Rotation paths and how fast each direction turns (degrees a step):
Each turn is a multiple of 5 degrees from 10 to 175, or 0.
Each row of a path follows its step; steps can be skipped.
Rotation 1:
step 1: [-14  31  43  -3  38  12 -11  17 -12 -50 -60  29  25   2  23  -8 -29  -1
 -20 -13  16 -23   2  12  31 -21 -14 -46  -5  17  16 -14  40  26 -28 -18
  -3 -26   5 -19  18  29  -5 -19  15  33   1 -14  29   6  19  31  17   2
  -7   5  21  -9   9 -31  39  -4 -16]
step 6: [ 23   5  -8 -19 -13  38  20  -9 -17 -18 -41  13 -38  30 -16 -36   9  16
  -2 -37 -30 -29  -5 -12  -1  20  14  39   9   9  11 -41  24  21 -20  -2
  16  -8  10   5 -42   9   7  37 -21   6 -17 -20  26  -3 -13  35 -20 -36
 -40 -54  -1 -15 -12 -13  34  -7  -1]
step 10: [ 39   8  29   4   8  24 -46  21  46  -3 -24 -23   1  -1  19 -21  16  11
 -30  54  17 -15 -40  37  22   8 -40 -16  19 -18   4 -33  10   3 -17   2
  -2 -28 -18   0 -42 -38 -21  18  -6  -8  21   7  21   0   6  13  -7 -32
   4  22   3   2 -24  -7  56   2  13]
step 14: [-39   2  -2 -13  13  -3  32 -29  -8 -46 -10  39 -20  10 -23 -14   5 -35
   6  22 -38  -5  -3  14   5  19 -17   4  -7   2  11 -21  14   1 -41   6
   4 -38   0  18 -34 -20 -20 -28   0   3  -1 -45  35  39  45  29   6 -46
 -11 -11  -2  20  -3 -31  12  22 -37]
step 18: [ -1  15  44   0  17   9  -6 -13 -18   3 -13  13  -6  11  43 -54  -6   3
 -26 -29  19 -36 -38  -6  -7  -9 -25  23   4 -23  16  -5  11  11 -10 -14
  -8  11   0  15 -10 -38  23  -1  31  19   6   9  -6  33  14  40 -46 -29
  -4 -29  40 -14  -9  15  68  -4  15]
step 22: [  1 -18  54 -18 -24  44 -24  24   7  -5 -24  30   7  10  -7   5  14  16
  -5  -7 -54 -12 -18   5  10  13 -26  -3 -13 -29   6 -36  18  15   0  19
   5 -10 -23   9 -13  -2 -14  23 -19  42  28 -33  54 -22  -6  26  -2 -57
 -11 -20 -31  18  10   8   6  26 -26]
step 31: [ 28  38   5   4  -3  34  -7   4   0 -60 -32  -3  21  -6 -11 -32   9 -13
 -32  -7   0 -26  14   9   8  21 -38  -8  -3  26   5   3   6  32   4   0
 -17 -21 -12 -12  43 -21   5  -8   2  10  28 -20 -20  22  36  74   5 -25
 -52 -12  12   4  25 -30   2  15   5]
Directions:
[ -4   9   2  -1 -13  -4   1   4 -13   0  -6  -5   1   1   5   5   8  -4
  -5   1   4  -7  -8   0   1   3   2   9   1   1  -4  -1   9  -4   7 -10
   2   5  -3   0   5   0   2  -4   8   1 -14   0  -7  -9  -2   5   0  -7
  -1 -10  -9  -2   6   0   1   4  -2]
25
[  0   2  -5  13 -12   6   4   7  -1   2  -1  -4   2  -1   0  -6  -5   0
   7   0  -9  -6  -2   1   8  -8   0  -2  -2   1  -3   8  -5  -4   2  -8
  -5  -5  -6   1   8  -1  -9   1  -6   8  -5   1   1   4   1   1  -7   1
   4   8   8 -13  -3  -7   7  -3 -10]
45
[  2  10  -7  -4   0  -3  -1  -6  -1  -4   4  -1   6   1  -5  -4   5  11
 -10  -1  -3   9  -5   7   4  -2  -2  -1   8   5  -9   5  11  -7  -2  -4
   0   1   4  -3  -6   5 -13   0  -1   1   0   1  16  -9   0  -5   0   5
  -4   1   3   2   5  -9   3  -5   9]
160
[ -3   6  -2   5  -2   4  -3  -8   6  14   3  -8   4  -3   3  -6  -4  -2
  -8   1   6  -1   3  -3   0  -5  -1  -5   5   6  -8  -9 -12  -7   8   3
   6   5  -9  -3  -1  -9   2  -7  -1   0   3   0  -5   2  -4  -3   0  -3
  -2  -8  11  10  -1  -4   7   8   5]
135
[  1  -6   3 -11  -3   5   0  -5  -8  15  -8  -6   5   4   4  -2  -5  -5
   1  -2   2  -2  -1  -5  -2  -1   8   7  -1  -4  -3  -8  -2   9 -11   1
  -7  11   6  -3   9  -1 -13   3   2  -4   1  -2   8  -3   6   0  -7   2
  -1  -1   9  -1   1   1  -6  -4   0]
155
[ -6  -2  14  16   4  -1  -7  -5   0  -2   2   5  -3   2  -3   1  -6  -3
  -3   1 -10   0  -3  -7  -1  -3  -8   1   1   0  -3   0   1  -2   0   5
   1  10   0   4   8  12   5  -9   1   3  -3  11  10  -9  -2   1  -8   2
   1   3   4   4   6   9  -6   4  -4]
170
